[ 37  13 -20 -52 -12  23 -10   4] -> Nog
[-22   8  -5  57 -41   2 -12 -13] -> Zat
[-42 -39 -39 -39  43 -37   4 -42] -> zira
[ -7  25  -2 -10  14 -46 -14  12] -> zab
tail: [-20 -52 -12  23] -> [-10   4]
count Nog: [23] -> 1
tail: [ -2 -10  14 -46] -> [-14  12]
count zira: [-42] -> 2

[ 78 -63  78 -61 -63  79 -63 -61 -61  79 -61 -61  83  70  80  76 -60 -63
  77 -61  77 -65 -60  78  79 -62 -62 -63  70 -63 -61 -63  77 -60  73 -60
 -62 -61 102 -62  80 -61  76  80 -62  78 -63 -62] : budi
[-12  26   4  13  26   3  19  31  16 -20  27   7   1   2   4  -2  18  29
  -7  28  -9  11  20  -5 -18  33  34  21   2  18  33  18  -9  16   6  16
  33  32 -28  24  -2  27   3  -4  31  -3 -93 -81] : vis
[ 71  80 118 -96 -85 118 -90 -77 -91 118 -81 -99 119 109 119 109 -90 -82
 105 -81 102 -99 -88 107  94 118 -75 -90 108 -91 -74 -92  16  -9 116 -93
 -77  32 -28  23 112 -81 115 111 -78 111 -93 -82] : tabov
tail: [ 32 -28  24] -> [ -2  27   3  -4  31  -3 -93 -81]
which: [ 78  79 -62 -62 -63  70 -63 -61] -> budi
tail: [108 -91 -74] -> [-92  16  -9 116 -93 -77  32 -28  23 112 -81 115 111 -78 111 -93 -82]
which: [70 80] -> budi
count tabov: [118] -> 4
which: [-9 16] -> vis

[  2  17 -13 -20  -5  48  -5 -29  21   3 -17  19  22] -> gomis
[  3 -17  -7  41  12   0  19   4  38 -28 -23 -16 -15] -> sapa
[ 32  15 -21 -35   9  17 -44 -16 -15  36  27   0  47] -> zeki
[ 19 -16   5  -3  -1  15  35  10  15 -30  16 -15 -10] -> mibe
[-38  12 -21 -40 -22  49  51 -15  45   9 -88  15 -13] -> rokav
[  4   2   4 -20 -16  46  34 -12  21 -21  -7  10  -3] -> lepe
[  8  -7   1   6   4   7   3  35 -23  31  20 -21  -6] -> sufin
[-15   3 -17  51  16  11 -24   9  20  26 -44  -9  -8] -> tuzu
[-24  12 -21 -40 -21  49  -8  -8  -6  55 -34  38   2] -> Zupib
[ 32  20   5 -40 -22  49  52  22 -17   2  42  -1 -14] -> gidi
[ 25  -1 -15 -13  11   6  -1   1  -8  19  24 -14  23] -> ridab
[-24  32  -6 -22 -19  76  -8  -8  -6  55 -34   8   2] -> Ranim
tail: [ -6 -22] -> [-19  76  -8  -8  -6  55 -34   8   2]
tail: [  5 -40 -22  49  52] -> [ 22 -17   2  42  -1 -14]
count ridab: [5] -> 0
tail: [ 12 -21 -40 -22  49] -> [ 51 -15  45   9 -88  15 -13]
which: [ 31  20 -21] -> sufin

[ 23  23  44 -87] -> lav
[ -9  18 -57 -10] -> timod
[ 83 -58  50 -51] -> divu
[ -2 -45  21  84] -> rar
[ 43 -67   7 -65] -> Baduv
[ 56 -67   8   2] -> bana
[ 32  -9  18 -21] -> lut
[ -9  18 -58 -17] -> fiz
[ 32  -9  18 -54] -> giva
tail: [ -9  18 -57] -> [-10]
tail: [-67   7] -> [-65]
which: [ -9  18 -54] -> giva
which: [ 18 -57 -10] -> timod

[ 5  7 -3 -9  1  8  8 11 11 13  6  0 11 14 18 -1 -3  7] = Mik
[ 21 -10  -4  -9  -6  -7 -88  -4  -9  19  21  16  -8  -3 -17 -20 -21  31] = tufug
[ 21 -10  -2  -9  19  -9 -88  -7  -6  -4  21  16  -8  -3   2  -1  -2  20] = Lusa
[ 21 -10  -4  -9  19  -9  -3  -7  -6  -3 -21  16  -8  -3 -17 -20 -21  31] = tad
tail: [13  6] -> [ 0 11 14 18 -1 -3  7]
tail: [-1 -2] -> [20]
tail: [-4 21] -> [16 -8 -3  2 -1 -2 20]
which: [ 21 -10  -4  -9  19  -9  -3  -7  -6  -3 -21  16  -8  -3 -17 -20 -21  31] -> tad
count tad: [-3] -> 3
which: [ 19  -9 -88  -7  -6  -4  21] -> Lusa

